array([510, 519, 536, 539, 512, 560, 485, 495, 440, 374, 654, 493, 626, 463, 566, 387, 530, 579, 425, 521, 288, 583,
       467, 627, 369, 564])
array([390, 448, 562, 342, 636, 438, 515, 311, 439, 452, 211, 319, 519, 422, 625, 451, 181, 442, 449, 539, 447, 539,
       315, 510, 287, 523])
array([432, 617, 734, 461, 621, 438, 648, 456, 408, 435, 149, 496, 473, 307, 617, 405, 220, 477, 477, 403, 463, 551,
       351, 643, 513, 371])
array([441, 691, 711, 365, 767, 308, 596, 587, 487, 430, 267, 411, 473, 300, 665, 399, 368, 383, 397, 570, 546, 699,
       409, 422, 315, 548])
array([484, 411, 526, 347, 608, 470, 466, 348, 504, 468, 233, 425, 535, 429, 615, 524, 213, 433, 434, 606, 427, 500,
       373, 516, 329, 501])
array([466, 608, 719, 406, 702, 393, 677, 645, 433, 502, 373, 463, 480, 347, 573, 487, 494, 303, 399, 551, 622, 692,
       506, 460, 443, 512])
array([556, 434, 444, 536, 465, 499, 514, 420, 446, 295, 575, 446, 664, 482, 539, 319, 460, 627, 536, 547, 291, 569,
       522, 681, 328, 480])
array([566, 550, 638, 508, 522, 609, 673, 455, 353, 242, 308, 443, 573, 400, 606, 419, 240, 586, 513, 507, 325, 587,
       400, 793, 551, 335])
array([494, 344, 515, 248, 707, 562, 479, 513, 389, 553, 330, 401, 447, 422, 525, 560, 388, 304, 362, 694, 509, 655,
       450, 433, 407, 482])
array([495, 647, 709, 452, 684, 402, 504, 667, 395, 552, 563, 529, 495, 320, 598, 361, 608, 525, 352, 639, 415, 670,
       481, 357, 335, 671])
array([545, 355, 557, 137, 838, 466, 538, 532, 372, 586, 212, 333, 463, 331, 576, 599, 375, 190, 267, 769, 538, 737,
       473, 283, 323, 502])
array([421, 604, 693, 418, 703, 405, 645, 336, 462, 417, 146, 372, 541, 325, 644, 410, 137, 526, 498, 442, 443, 511,
       283, 557, 304, 430])
array([557, 394, 495, 168, 802, 498, 485, 535, 351, 566, 296, 355, 503, 420, 532, 591, 395, 217, 337, 761, 551, 700,
       484, 331, 398, 448])
array([450, 337, 443, 333, 603, 507, 532, 339, 403, 504, 238, 335, 535, 452, 518, 591, 209, 425, 411, 573, 450, 515,
       339, 529, 349, 366])
array([397, 605, 665, 483, 621, 337, 601, 402, 471, 441, 377, 379, 588, 360, 596, 333, 278, 547, 375, 475, 433, 520,
       322, 546, 245, 520])
array([538, 204, 328, 351, 505, 612, 551, 199, 418, 381, 361, 320, 649, 505, 477, 506, 232, 495, 512, 593, 310, 539,
       368, 648, 316, 347])
array([577, 571, 596, 459, 700, 419, 511, 625, 413, 461, 725, 492, 555, 416, 508, 398, 681, 426, 376, 629, 466, 695,
       576, 454, 417, 631])
array([671, 330, 358, 275, 604, 561, 481, 507, 401, 326, 536, 404, 576, 530, 503, 456, 580, 371, 460, 790, 369, 782,
       639, 556, 372, 502])
array([487, 541, 567, 234, 782, 362, 429, 451, 453, 500, 288, 355, 441, 356, 579, 443, 381, 256, 349, 697, 533, 692,
       404, 362, 275, 548])
array([541, 236, 375, 322, 481, 622, 526, 350, 417, 463, 396, 389, 566, 501, 500, 527, 298, 452, 499, 582, 377, 535,
       400, 582, 465, 338])
array([376, 628, 760, 499, 644, 413, 753, 393, 385, 406, 114, 399, 536, 231, 648, 417, 106, 524, 461, 385, 467, 485,
       265, 674, 452, 260])
array([625, 263, 353, 268, 578, 611, 452, 508, 367, 346, 481, 397, 519, 483, 508, 485, 511, 441, 434, 729, 367, 625,
       601, 543, 431, 482])
array([506, 401, 563, 204, 721, 488, 461, 477, 373, 534, 238, 379, 470, 423, 593, 520, 323, 307, 298, 728, 463, 622,
       417, 378, 396, 564])
array([473, 272, 512, 177, 674, 610, 500, 299, 379, 535, 115, 321, 475, 396, 596, 592, 145, 365, 357, 653, 388, 562,
       298, 479, 356, 392])
array([572, 665, 635, 502, 652, 488, 472, 761, 388, 400, 807, 558, 545, 356, 533, 396, 762, 534, 349, 645, 327, 781,
       559, 473, 376, 673])
array([462, 716, 664, 424, 813, 313, 550, 651, 450, 465, 538, 462, 512, 309, 611, 382, 580, 368, 347, 661, 537, 724,
       529, 307, 213, 662])
array([576, 270, 371, 398, 486, 644, 472, 319, 452, 356, 436, 403, 617, 556, 505, 524, 414, 480, 511, 587, 318, 626,
       485, 619, 405, 457])
array([430, 404, 446, 355, 634, 405, 599, 319, 493, 497, 232, 343, 544, 431, 507, 444, 213, 482, 449, 479, 490, 459,
       337, 515, 329, 418])
array([550, 455, 488, 501, 465, 603, 449, 513, 394, 328, 598, 480, 657, 504, 526, 372, 544, 598, 490, 583, 262, 618,
       515, 648, 395, 561])
array([459, 760, 705, 418, 715, 328, 513, 622, 440, 464, 449, 473, 509, 308, 646, 297, 495, 558, 349, 585, 431, 637,
       418, 373, 237, 698])
array([559, 580, 702, 443, 653, 580, 731, 631, 350, 387, 397, 516, 517, 343, 583, 470, 469, 397, 496, 564, 502, 669,
       563, 571, 577, 428])
array([528, 463, 541, 255, 786, 409, 550, 564, 411, 515, 373, 345, 492, 291, 519, 567, 433, 260, 378, 740, 634, 642,
       476, 321, 328, 520])
array([607, 417, 518, 485, 462, 631, 589, 406, 394, 189, 353, 439, 642, 467, 610, 385, 338, 570, 547, 500, 269, 615,
       524, 879, 477, 366])
array([529, 342, 534, 124, 806, 487, 455, 546, 368, 567, 321, 367, 513, 338, 571, 588, 425, 223, 324, 798, 547, 737,
       417, 309, 385, 501])
array([658, 264, 418, 252, 680, 650, 492, 531, 297, 487, 437, 319, 456, 474, 460, 636, 480, 285, 368, 851, 424, 738,
       536, 427, 496, 421])
array([628, 217, 346, 140, 645, 667, 476, 521, 286, 450, 410, 367, 489, 465, 498, 643, 545, 272, 360, 896, 433, 751,
       560, 449, 425, 434])
array([425, 426, 531, 321, 659, 416, 484, 357, 454, 454, 286, 321, 545, 426, 568, 478, 274, 474, 408, 585, 387, 521,
       401, 492, 333, 483])
array([469, 670, 658, 417, 718, 370, 538, 519, 438, 457, 298, 455, 495, 366, 615, 428, 408, 379, 426, 562, 510, 650,
       475, 460, 366, 510])
array([442, 687, 707, 502, 638, 392, 510, 486, 398, 436, 484, 462, 577, 319, 657, 370, 422, 608, 346, 494, 328, 601,
       332, 483, 231, 588])

array([528, 463, 541, 255, 786, 409, 550, 564, 411, 515, 373, 345, 492, 291, 519, 567, 433, 260, 378, 740, 634, 642,
       476, 321, 328, 520]) 0 1 2
array([397, 605, 665, 483, 621, 337, 601, 402, 471, 441, 377, 379, 588, 360, 596, 333, 278, 547, 375, 475, 433, 520,
       322, 546, 245, 520]) 3 2 4
array([430, 404, 446, 355, 634, 405, 599, 319, 493, 497, 232, 343, 544, 431, 507, 444, 213, 482, 449, 479, 490, 459,
       337, 515, 329, 418]) 3 2 1
array([390, 448, 562, 342, 636, 438, 515, 311, 439, 452, 211, 319, 519, 422, 625, 451, 181, 442, 449, 539, 447, 539,
       315, 510, 287, 523]) 2 3 1
array([421, 604, 693, 418, 703, 405, 645, 336, 462, 417, 146, 372, 541, 325, 644, 410, 137, 526, 498, 442, 443, 511,
       283, 557, 304, 430]) 2 3 5
array([556, 434, 444, 536, 465, 499, 514, 420, 446, 295, 575, 446, 664, 482, 539, 319, 460, 627, 536, 547, 291, 569,
       522, 681, 328, 480]) 6 3 4
array([469, 670, 658, 417, 718, 370, 538, 519, 438, 457, 298, 455, 495, 366, 615, 428, 408, 379, 426, 562, 510, 650,
       475, 460, 366, 510]) 2 0 5
array([658, 264, 418, 252, 680, 650, 492, 531, 297, 487, 437, 319, 456, 474, 460, 636, 480, 285, 368, 851, 424, 738,
       536, 427, 496, 421]) 1 0 6
array([545, 355, 557, 137, 838, 466, 538, 532, 372, 586, 212, 333, 463, 331, 576, 599, 375, 190, 267, 769, 538, 737,
       473, 283, 323, 502]) 1 0 2
array([671, 330, 358, 275, 604, 561, 481, 507, 401, 326, 536, 404, 576, 530, 503, 456, 580, 371, 460, 790, 369, 782,
       639, 556, 372, 502]) 6 0 1
array([628, 217, 346, 140, 645, 667, 476, 521, 286, 450, 410, 367, 489, 465, 498, 643, 545, 272, 360, 896, 433, 751,
       560, 449, 425, 434]) 1 0 6
array([432, 617, 734, 461, 621, 438, 648, 456, 408, 435, 149, 496, 473, 307, 617, 405, 220, 477, 477, 403, 463, 551,
       351, 643, 513, 371]) 5 2 3
array([495, 647, 709, 452, 684, 402, 504, 667, 395, 552, 563, 529, 495, 320, 598, 361, 608, 525, 352, 639, 415, 670,
       481, 357, 335, 671]) 4 0 2
array([572, 665, 635, 502, 652, 488, 472, 761, 388, 400, 807, 558, 545, 356, 533, 396, 762, 534, 349, 645, 327, 781,
       559, 473, 376, 673]) 4 0 6
array([566, 550, 638, 508, 522, 609, 673, 455, 353, 242, 308, 443, 573, 400, 606, 419, 240, 586, 513, 507, 325, 587,
       400, 793, 551, 335]) 5 6 3
array([459, 760, 705, 418, 715, 328, 513, 622, 440, 464, 449, 473, 509, 308, 646, 297, 495, 558, 349, 585, 431, 637,
       418, 373, 237, 698]) 2 4 0
array([473, 272, 512, 177, 674, 610, 500, 299, 379, 535, 115, 321, 475, 396, 596, 592, 145, 365, 357, 653, 388, 562,
       298, 479, 356, 392]) 1 2 3
array([487, 541, 567, 234, 782, 362, 429, 451, 453, 500, 288, 355, 441, 356, 579, 443, 381, 256, 349, 697, 533, 692,
       404, 362, 275, 548]) 2 0 1
array([494, 344, 515, 248, 707, 562, 479, 513, 389, 553, 330, 401, 447, 422, 525, 560, 388, 304, 362, 694, 509, 655,
       450, 433, 407, 482]) 1 0 2
array([425, 426, 531, 321, 659, 416, 484, 357, 454, 454, 286, 321, 545, 426, 568, 478, 274, 474, 408, 585, 387, 521,
       401, 492, 333, 483]) 2 1 3
array([529, 342, 534, 124, 806, 487, 455, 546, 368, 567, 321, 367, 513, 338, 571, 588, 425, 223, 324, 798, 547, 737,
       417, 309, 385, 501]) 1 0 2
array([607, 417, 518, 485, 462, 631, 589, 406, 394, 189, 353, 439, 642, 467, 610, 385, 338, 570, 547, 500, 269, 615,
       524, 879, 477, 366]) 6 5 3
array([442, 687, 707, 502, 638, 392, 510, 486, 398, 436, 484, 462, 577, 319, 657, 370, 422, 608, 346, 494, 328, 601,
       332, 483, 231, 588]) 4 2 3
array([376, 628, 760, 499, 644, 413, 753, 393, 385, 406, 114, 399, 536, 231, 648, 417, 106, 524, 461, 385, 467, 485,
       265, 674, 452, 260]) 5 3 2
array([550, 455, 488, 501, 465, 603, 449, 513, 394, 328, 598, 480, 657, 504, 526, 372, 544, 598, 490, 583, 262, 618,
       515, 648, 395, 561]) 6 4 3
array([450, 337, 443, 333, 603, 507, 532, 339, 403, 504, 238, 335, 535, 452, 518, 591, 209, 425, 411, 573, 450, 515,
       339, 529, 349, 366]) 1 3 2
array([510, 519, 536, 539, 512, 560, 485, 495, 440, 374, 654, 493, 626, 463, 566, 387, 530, 579, 425, 521, 288, 583,
       467, 627, 369, 564]) 4 6 3
array([625, 263, 353, 268, 578, 611, 452, 508, 367, 346, 481, 397, 519, 483, 508, 485, 511, 441, 434, 729, 367, 625,
       601, 543, 431, 482]) 6 1 0
array([541, 236, 375, 322, 481, 622, 526, 350, 417, 463, 396, 389, 566, 501, 500, 527, 298, 452, 499, 582, 377, 535,
       400, 582, 465, 338]) 1 3 6
array([441, 691, 711, 365, 767, 308, 596, 587, 487, 430, 267, 411, 473, 300, 665, 399, 368, 383, 397, 570, 546, 699,
       409, 422, 315, 548]) 2 0 5
array([577, 571, 596, 459, 700, 419, 511, 625, 413, 461, 725, 492, 555, 416, 508, 398, 681, 426, 376, 629, 466, 695,
       576, 454, 417, 631]) 0 4 6
array([466, 608, 719, 406, 702, 393, 677, 645, 433, 502, 373, 463, 480, 347, 573, 487, 494, 303, 399, 551, 622, 692,
       506, 460, 443, 512]) 0 5 2
array([462, 716, 664, 424, 813, 313, 550, 651, 450, 465, 538, 462, 512, 309, 611, 382, 580, 368, 347, 661, 537, 724,
       529, 307, 213, 662]) 0 2 4
array([559, 580, 702, 443, 653, 580, 731, 631, 350, 387, 397, 516, 517, 343, 583, 470, 469, 397, 496, 564, 502, 669,
       563, 571, 577, 428]) 5 0 6
array([538, 204, 328, 351, 505, 612, 551, 199, 418, 381, 361, 320, 649, 505, 477, 506, 232, 495, 512, 593, 310, 539,
       368, 648, 316, 347]) 3 6 1
array([576, 270, 371, 398, 486, 644, 472, 319, 452, 356, 436, 403, 617, 556, 505, 524, 414, 480, 511, 587, 318, 626,
       485, 619, 405, 457]) 6 1 3
array([484, 411, 526, 347, 608, 470, 466, 348, 504, 468, 233, 425, 535, 429, 615, 524, 213, 433, 434, 606, 427, 500,
       373, 516, 329, 501]) 2 1 3
array([506, 401, 563, 204, 721, 488, 461, 477, 373, 534, 238, 379, 470, 423, 593, 520, 323, 307, 298, 728, 463, 622,
       417, 378, 396, 564]) 1 2 0
array([557, 394, 495, 168, 802, 498, 485, 535, 351, 566, 296, 355, 503, 420, 532, 591, 395, 217, 337, 761, 551, 700,
       484, 331, 398, 448]) 1 0 2
